Here are some points:
array([-0.71, -0.65, -0.37, 1.12, 0.62, -0.87, 1.06, 0.36])
array([1.12, 0.70, 0.76, -0.23, -1.17, 0.02, 0.40, -1.51])
array([0.54, -2.70, -1.89, 2.94, -0.68, -3.08, 1.79, -1.35])
array([-0.28, -1.19, -1.43, 0.33, 0.67, -0.61, 0.08, -0.12])
array([-0.71, 2.90, 0.78, -4.19, 1.47, 3.63, -2.29, 0.56])
array([-0.54, -1.06, 1.16, 3.31, -0.61, -1.86, 0.96, 2.40])
array([0.04, 0.80, 0.70, -0.61, -0.11, 0.79, -0.42, 0.36])
array([-0.54, -0.43, -1.24, -0.24, 1.04, -0.17, 0.48, -0.54])
array([-1.48, -0.27, 0.25, 1.24, 1.05, -0.53, 0.89, 1.35])
array([-0.36, 0.52, 0.45, -0.53, 0.25, 0.67, -0.36, 0.61])
array([-0.13, 0.78, 0.37, -1.03, 0.45, 1.03, -0.82, 0.70])
array([1.19, -1.07, -1.20, 0.24, -0.77, -0.85, 0.36, -1.97])
array([0.11, -1.51, 0.02, 2.62, -0.85, -1.96, 0.95, 0.57])
array([-0.10, -1.11, -0.64, 1.38, -0.09, -1.17, 0.46, 0.17])
array([1.40, -1.26, -1.56, 0.20, -1.02, -1.29, 0.74, -2.74])
array([0.16, 1.34, 1.07, -1.53, -0.25, 1.51, -1.51, 0.99])
array([-0.47, -1.89, -1.10, 2.19, 0.35, -1.79, 0.76, 0.81])
array([1.19, -0.81, -0.59, 0.57, -1.09, -1.09, 0.76, -1.93])
Here are 19 more points, each followed by its number:
array([1.07, 2.06, 2.04, -1.93, -1.29, 2.00, -1.74, 0.21]) 0
array([-1.03, -0.57, 0.70, 2.13, 0.29, -1.15, 1.19, 1.22]) 1
array([0.97, -0.40, 0.01, 0.33, -1.17, -0.57, -0.09, -0.89]) 2
array([-1.10, 0.86, 0.14, -1.53, 1.50, 1.49, -1.30, 1.64]) 3
array([0.38, -0.09, -0.26, -0.24, -0.18, -0.08, -0.05, -0.41]) 4
array([-1.80, -1.05, -0.04, 2.15, 1.24, -1.16, 0.75, 2.48]) 5
array([-1.25, -1.07, -0.29, 1.82, 0.96, -0.97, 0.91, 1.49]) 6
array([0.20, -1.36, -1.22, 0.83, -0.18, -0.85, -0.40, 0.33]) 7
array([0.07, -0.15, 0.66, 1.06, -0.72, -0.47, 0.02, 0.74]) 8
array([-0.54, -1.73, -1.59, 1.57, 0.61, -1.69, 1.35, -0.42]) 9
array([-1.54, 0.28, -0.78, -1.07, 2.07, 1.18, -0.69, 1.49]) 10
array([-0.73, 0.52, 1.03, 0.29, 0.33, 0.44, -0.66, 2.05]) 11
array([0.27, 0.30, 0.10, -0.53, -0.14, 0.38, -0.29, -0.26]) 12
array([-0.71, -0.13, 0.18, 0.80, 0.59, -0.39, 0.60, 0.73]) 13
array([-1.00, 1.04, -0.14, -1.85, 1.59, 1.60, -0.82, 0.68]) 14
array([0.37, 0.59, -0.23, -1.09, -0.17, 0.46, 0.08, -1.54]) 15
array([0.30, -0.06, 0.17, 0.28, -0.53, -0.16, -0.06, -0.24]) 16
array([0.27, 0.61, -0.60, -1.84, 0.34, 1.14, -0.88, -0.86]) 17
array([1.01, -0.50, -0.03, 0.58, -1.34, -0.69, 0.37, -1.23]) 18
Which of these numbered points is nearest to each point below, ignoring the 3 directions in which the first points spread most? Its number follows each.
array([-0.02, -1.50, -0.12, 2.27, -0.47, -1.47, 0.10, 1.56]) > 7
array([0.72, 0.02, 1.32, 0.94, -1.48, -0.29, -0.39, 0.75]) > 0
array([1.14, -0.23, 0.90, 0.94, -1.70, -0.72, 0.08, -0.20]) > 17
array([-0.23, 0.31, 0.73, 0.58, -0.11, -0.28, 0.78, 0.10]) > 1
array([0.33, -1.13, -0.39, 1.71, -0.67, -1.66, 1.54, -1.22]) > 1
array([0.38, 2.94, 0.47, -4.70, 0.74, 3.55, -1.62, -1.56]) > 13
array([-0.32, -0.57, 0.04, 1.48, -0.01, -0.85, 0.63, 0.67]) > 14
array([-0.87, 0.39, 0.28, -0.27, 0.73, 0.59, -0.13, 1.18]) > 14
array([0.97, 0.85, -0.27, -2.24, -0.26, 1.17, -0.93, -1.66]) > 4
array([-1.21, 0.33, 0.03, -0.28, 1.48, 0.48, 0.26, 0.88]) > 13
